In the data rows, 500 means zero.
Some points, one per row:
tensor([541, 620, 802, 746, 633, 447, 269, 349, 353, 538, 499, 532, 644,
        424, 859, 825])
tensor([562, 544, 659, 628, 670, 187, 472, 395, 354, 493, 389, 400, 448,
        475, 533, 441])
tensor([342, 322, 353, 269, 260, 571, 378, 640, 706, 304, 707, 725, 675,
        619, 740, 399])
tensor([739, 726, 764, 640, 581, 527, 382, 445, 250, 514, 345, 444, 444,
        532, 451, 406])
tensor([913, 815, 772, 525, 184, 433, 180, 180, 383, 397, 551, 494, 603,
        622, 674, 736])
tensor([527, 647, 679, 654, 378, 583, 240,  85, 292, 486, 619, 686, 739,
        787, 946, 885])
tensor([546, 616, 613, 656, 486, 413, 487, 408, 291, 674, 383, 470, 454,
        587, 386, 453])
tensor([618, 676, 618, 678, 606, 423, 520, 480, 342, 725, 319, 405, 421,
        440, 407, 433])
tensor([524, 623, 761, 751, 592, 456, 408, 525, 223, 763, 322, 502, 472,
        481, 397, 498])
tensor([507, 408, 717, 711, 634, 540, 514, 438, 451, 502, 296, 298, 382,
        304, 521, 421])
tensor([673, 612, 785, 807, 674, 556, 576, 433, 417, 530, 194, 149, 233,
        249, 369, 314])
tensor([808, 815, 796, 766, 663, 467, 554, 492, 362, 530, 173, 225, 243,
        361, 296, 329])
tensor([891, 831, 398, 232, 115, 361, 299, 255, 521, 502, 723, 690, 777,
        745, 686, 914])
tensor([432, 530, 501, 617, 703, 583, 612, 605, 333, 603, 361, 530, 480,
        568, 424, 369])
tensor([526, 565, 507, 504, 650, 388, 517, 590, 422, 596, 419, 509, 484,
        424, 389, 436])
tensor([765, 777, 806, 763, 454, 364, 552, 285, 310, 488, 201, 226, 254,
        443, 274, 284])
tensor([456, 557, 453, 500, 466, 432, 517, 540, 374, 478, 465, 575, 505,
        609, 381, 396])
tensor([317, 342, 290, 428, 711, 444, 805, 908, 860, 598, 591, 466, 313,
        392, 305, 235])
tensor([215, 179, 349, 392, 502, 523, 504, 588, 664, 699, 621, 527, 580,
        461, 627, 448])
tensor([707, 619, 431, 314, 401,   0, 381, 416, 637, 445, 660, 554, 614,
        505, 510, 626])
tensor([363, 432, 407, 527, 413, 469, 641, 496, 606, 692, 421, 439, 458,
        482, 434, 337])
tensor([645, 692, 577, 385, 338, 464, 251, 431, 341, 783, 641, 694, 642,
        804, 601, 732])
tensor([385, 461, 366, 532, 595, 404, 712, 667, 498, 550, 376, 438, 373,
        458, 259, 471])
tensor([452, 453, 690, 724, 579, 487, 637, 492, 521, 301, 281, 256, 294,
        472, 398, 284])
tensor([540, 596, 876, 906, 921, 691, 858, 890, 607, 313, 122,  76,   0,
        133, 119, 139])
tensor([604, 532, 734, 759, 671, 492, 625, 570, 600, 729, 200, 171, 216,
        106, 272, 383])
tensor([324, 489, 601, 661, 625, 421, 549, 775, 377, 439, 299, 504, 405,
        576, 432, 254])
tensor([311, 297, 300, 306, 350, 465, 422, 634, 510, 572, 631, 684, 600,
        611, 603, 408])
tensor([361, 392, 424, 530, 548, 702, 615, 530, 525, 521, 460, 452, 480,
        503, 484, 382])
tensor([312, 324, 391, 449, 509, 584, 512, 622, 619, 480, 564, 509, 515,
        582, 491, 320])
tensor([658, 575, 527, 399, 522, 453, 340, 535, 431, 536, 582, 643, 583,
        475, 563, 612])
tensor([487, 438, 435, 391, 394, 431, 429, 502, 586, 417, 662, 613, 610,
        531, 510, 575])
tensor([838, 717, 806, 523, 417, 630, 124, 313, 339, 434, 529, 507, 602,
        467, 742, 796])
tensor([622, 550, 624, 460, 490, 648, 306, 521, 430, 157, 509, 583, 557,
        411, 657, 594])
tensor([572, 514, 537, 312, 411, 487, 294, 583, 593, 504, 669, 686, 680,
        583, 756, 659])
tensor([472, 596, 576, 596, 633, 529, 357, 399, 275, 507, 548, 649, 606,
        682, 688, 657])
tensor([242, 248, 230, 455, 555, 517, 763, 713, 845, 534, 512, 391, 364,
        384, 369, 315])
tensor([614, 572, 524, 414, 256, 512, 315, 261, 387, 480, 633, 662, 638,
        630, 717, 687])
tensor([472, 491, 332, 392, 645, 455, 545, 640, 579, 390, 511, 541, 496,
        383, 432, 526])
tensor([588, 569, 589, 555, 664, 526, 540, 463, 425, 343, 421, 448, 450,
        457, 507, 486])
tensor([504, 568, 384, 427, 476, 614, 552, 650, 406, 423, 511, 639, 507,
        638, 338, 374])
tensor([422, 438, 614, 612, 651, 635, 580, 560, 438, 509, 355, 426, 403,
        433, 520, 401])
tensor([495, 442, 486, 421, 465, 540, 433, 473, 530, 808, 655, 577, 582,
        567, 552, 613])
tensor([412, 434, 439, 427, 245, 544, 367, 455, 591, 475, 701, 644, 660,
        644, 633, 605])
tensor([308, 280, 307, 442, 666, 600, 756, 793, 908, 514, 457, 339, 361,
        230, 392, 357])
tensor([404, 513, 361, 326, 358, 451, 379, 526, 416, 411, 654, 757, 638,
        749, 651, 550])
tensor([818, 780, 510, 352, 291, 577, 267, 446, 412, 537, 559, 679, 614,
        610, 542, 613])
tensor([337, 393, 580, 689, 689, 370, 603, 585, 438, 606, 308, 360, 415,
        396, 448, 468])
Here are 24 more points, each followed by its number:
tensor([328, 326, 340, 470, 523, 410, 585, 734, 756, 397, 498, 428, 499,
        318, 343, 370]) 0
tensor([434, 514, 510, 629, 535, 484, 576, 366, 404, 456, 411, 472, 491,
        510, 562, 595]) 1
tensor([364, 359, 339, 280, 213, 608, 352, 509, 659, 348, 742, 682, 671,
        676, 678, 594]) 2
tensor([632, 585, 533, 366, 331, 531, 260, 368, 510, 499, 679, 648, 690,
        637, 736, 728]) 3
tensor([411, 465, 578, 527, 625, 516, 456, 683, 374, 512, 447, 564, 483,
        489, 450, 451]) 4
tensor([443, 505, 659, 680, 815, 521, 607, 566, 355, 458, 314, 339, 398,
        458, 341, 527]) 5
tensor([659, 689, 447, 406, 320, 566, 385, 267, 363, 631, 586, 645, 594,
        645, 599, 667]) 6
tensor([545, 595, 699, 722, 575, 314, 604, 490, 354, 326, 257, 357, 339,
        480, 398, 342]) 7
tensor([426, 497, 547, 677, 623, 753, 630, 403, 297, 295, 368, 436, 444,
        541, 449, 606]) 8
tensor([346, 333, 502, 485, 592, 765, 546, 660, 515, 623, 454, 511, 470,
        408, 453, 418]) 9
tensor([718, 761, 785, 742, 594, 878, 482, 458, 263, 343, 222, 354, 360,
        394, 376, 435]) 10
tensor([314, 227, 491, 445, 494, 404, 566, 551, 771, 473, 513, 324, 450,
        332, 518, 351]) 11
tensor([655, 535, 465, 270, 250, 363, 306, 385, 428, 523, 699, 701, 676,
        728, 779, 670]) 12
tensor([605, 632, 622, 663, 428, 305, 633, 472, 476, 526, 306, 320, 308,
        411, 287, 335]) 13
tensor([360, 333, 358, 424, 641, 539, 599, 627, 637, 504, 525, 471, 508,
        362, 514, 452]) 14
tensor([334, 353, 316, 437, 434, 633, 664, 502, 623, 455, 505, 435, 443,
        450, 446, 423]) 15
tensor([380, 404, 360, 442, 621, 550, 558, 583, 595, 518, 552, 496, 540,
        546, 477, 471]) 16
tensor([607, 751, 597, 648, 425, 345, 431, 221, 238, 582, 454, 517, 540,
        659, 466, 691]) 17
tensor([528, 435, 434, 330, 245, 478, 276, 520, 631, 536, 675, 621, 643,
        515, 670, 682]) 18
tensor([584, 598, 537, 461, 358, 422, 390, 280, 262, 444, 554, 615, 593,
        630, 497, 639]) 19
tensor([563, 533, 447, 484, 642, 452, 641, 502, 550, 445, 470, 417, 424,
        475, 434, 463]) 20
tensor([420, 442, 415, 484, 486, 642, 651, 619, 609, 515, 485, 449, 416,
        453, 410, 329]) 21
tensor([484, 529, 614, 659, 636, 367, 739, 644, 534, 344, 282, 278, 215,
        394, 368, 318]) 22
tensor([436, 325, 365, 267, 215, 251, 368, 464, 710, 610, 720, 645, 634,
        580, 722, 551]) 23
Which three of these numbered points are nearest to each point below, ignoring the 3 directions in which the first points spread most? Their numbers follow each, nearest first.
tensor([393, 358, 454, 445, 593, 717, 501, 666, 534, 496, 510, 548, 537,
        338, 406, 534]) > 9 14 3
tensor([568, 548, 533, 721, 695, 434, 679, 421, 505, 450, 278, 278, 301,
        293, 397, 420]) > 1 20 14
tensor([419, 469, 421, 467, 587, 504, 481, 406, 406, 395, 584, 623, 600,
        596, 626, 651]) > 20 5 1
tensor([428, 398, 300, 253, 315, 421, 401, 579, 668, 499, 736, 658, 675,
        566, 679, 547]) > 3 12 18
tensor([362, 406, 233, 365, 377, 374, 547, 478, 657, 568, 633, 550, 580,
        484, 370, 607]) > 1 17 19
tensor([338, 317, 339, 421, 392, 471, 552, 595, 622, 452, 554, 573, 533,
        518, 503, 411]) > 13 12 2
tensor([592, 462, 589, 421, 326, 435, 344, 374, 516, 455, 549, 519, 558,
        485, 672, 485]) > 11 18 12
tensor([532, 473, 418, 379, 600, 525, 453, 524, 437, 359, 617, 632, 597,
        518, 524, 622]) > 5 20 14
tensor([766, 741, 637, 476, 540, 255, 269, 531, 345, 368, 502, 572, 562,
        543, 515, 576]) > 4 5 0
tensor([252, 243, 477, 463, 637, 566, 547, 711, 469, 519, 466, 566, 455,
        519, 608, 331]) > 12 4 3
tensor([318, 391, 406, 527, 521, 380, 724, 662, 626, 404, 425, 374, 340,
        384, 409, 332]) > 22 13 1
tensor([674, 592, 746, 632, 434, 183, 413, 283, 383, 719, 349, 328, 414,
        455, 515, 404]) > 23 13 12
tensor([469, 498, 462, 446, 524, 537, 501, 631, 460, 480, 473, 543, 474,
        508, 382, 352]) > 4 21 16
tensor([643, 584, 448, 270, 296, 150, 354, 473, 513, 404, 668, 652, 641,
        559, 597, 671]) > 22 0 7
tensor([496, 405, 580, 406, 429, 473, 360, 527, 517, 694, 603, 602, 589,
        546, 654, 431]) > 12 23 3
tensor([946, 800, 911, 554, 427, 522, 100, 276, 408, 574, 587, 567, 727,
        532, 906, 904]) > 3 18 14
tensor([654, 469, 401, 218, 341, 493, 340, 424, 601, 662, 715, 649, 667,
        619, 712, 652]) > 3 14 12
tensor([604, 603, 468, 385, 409, 630, 343, 467, 410,  82, 668, 680, 635,
        668, 554, 753]) > 8 10 2
tensor([446, 461, 391, 397, 529, 536, 609, 480, 566, 999, 549, 514, 511,
        607, 452, 417]) > 6 9 17
tensor([342, 371, 342, 384, 608, 410, 501, 664, 506, 523, 620, 632, 582,
        517, 530, 572]) > 5 4 16
tensor([440, 416, 532, 594, 753, 528, 614, 617, 525, 146, 379, 351, 378,
        381, 496, 480]) > 22 20 0
tensor([454, 541, 527, 575, 707, 724, 610, 553, 297, 314, 409, 512, 435,
        706, 334, 392]) > 8 10 5
tensor([507, 534, 554, 688, 579, 741, 699, 518, 620, 519, 289, 224, 261,
        257, 264, 433]) > 15 21 3
tensor([341, 326, 383, 369, 381, 488, 497, 506, 718, 254, 666, 554, 600,
        569, 530, 478]) > 2 0 22
tensor([350, 297, 389, 446, 476, 657, 581, 397, 638, 612, 552, 418, 550,
        365, 566, 459]) > 15 14 3
tensor([547, 501, 345, 243, 139, 531, 346, 344, 535, 289, 708, 715, 684,
        699, 673, 600]) > 2 15 21
tensor([379, 421, 673, 694, 787, 648, 688, 784, 459, 816, 200, 317, 290,
        291, 344, 356]) > 9 6 4
tensor([355, 295, 426, 349, 370, 418, 329, 519, 519, 715, 710, 698, 663,
        676, 764, 491]) > 12 23 13
tensor([395, 337, 295, 194, 293, 479, 403, 528, 643, 342, 756, 694, 664,
        687, 594, 574]) > 2 22 3
tensor([513, 549, 510, 484, 506, 375, 536, 569, 510, 421, 439, 471, 480,
        364, 325, 450]) > 0 4 19
tensor([536, 500, 579, 565, 558, 566, 475, 446, 390, 464, 502, 528, 526,
        514, 496, 556]) > 16 20 3
tensor([444, 438, 679, 675, 736, 485, 675, 765, 580, 422, 270, 224, 230,
        263, 354, 265]) > 3 0 18
tensor([431, 468, 409, 582, 442, 770, 635, 289, 407, 437, 449, 414, 464,
        564, 426, 512]) > 15 8 6
tensor([437, 393, 519, 602, 609, 434, 543, 338, 465, 557, 481, 396, 511,
        475, 599, 550]) > 1 20 14
tensor([480, 488, 502, 539, 642, 670, 547, 528, 554, 288, 449, 425, 474,
        386, 420, 561]) > 8 14 20
tensor([569, 446, 574, 358, 293, 435, 253, 523, 592, 597, 651, 632, 639,
        522, 697, 621]) > 18 3 23
tensor([744, 763, 766, 814, 814, 521, 675, 425, 376, 436, 175, 168, 235,
        306, 292, 402]) > 20 16 14
tensor([408, 470, 412, 493, 450, 475, 499, 416, 450, 528, 546, 535, 553,
        518, 499, 587]) > 1 19 16
tensor([540, 610, 574, 537, 355, 103, 453, 367, 428, 429, 487, 459, 469,
        648, 408, 398]) > 7 13 22
tensor([396, 465, 532, 510, 461, 519, 491, 529, 373, 430, 498, 535, 530,
        580, 431, 488]) > 19 4 13
tensor([406, 520, 640, 749, 798, 329, 652, 641, 188, 481, 216, 369, 350,
        485, 293, 403]) > 5 19 4
tensor([441, 414, 430, 447, 652, 531, 533, 674, 580, 539, 480, 515, 483,
        323, 450, 529]) > 14 3 16
tensor([631, 582, 599, 524, 492, 343, 466, 490, 595, 808, 423, 398, 473,
        325, 477, 341]) > 23 18 12
tensor([400, 384, 653, 638, 591, 535, 539, 648, 533, 491, 389, 399, 438,
        469, 543, 296]) > 12 3 2
tensor([667, 627, 728, 634, 523, 999, 426, 411, 280, 263, 313, 405, 411,
        450, 350, 483]) > 10 8 2
tensor([510, 571, 759, 702, 669, 451, 509, 698, 368, 637, 246, 355, 316,
        448, 348, 278]) > 4 12 13
tensor([248, 169, 306, 410, 466, 413, 793, 696, 999, 691, 619, 370, 327,
        318, 331, 268]) > 23 11 18
tensor([303, 375, 369, 578, 557, 431, 717, 665, 521, 536, 345, 394, 313,
        406, 319, 392]) > 1 13 19
tensor([348, 351, 345, 363, 489, 465, 507, 381, 570, 565, 677, 605, 616,
        530, 590, 675]) > 1 14 20
tensor([551, 516, 597, 558, 593, 940, 472, 540, 531, 404, 481, 462, 501,
        423, 520, 450]) > 10 21 9
tensor([426, 426, 535, 555, 664, 134, 580, 760, 576, 610, 379, 371, 403,
        325, 324, 308]) > 23 12 4
tensor([491, 513, 426, 465, 398, 398, 605, 559, 555, 645, 490, 474, 422,
        538, 314, 357]) > 13 6 17
tensor([625, 616, 565, 415, 512, 485, 345, 563, 486, 628, 602, 648, 589,
        618, 592, 506]) > 4 3 16
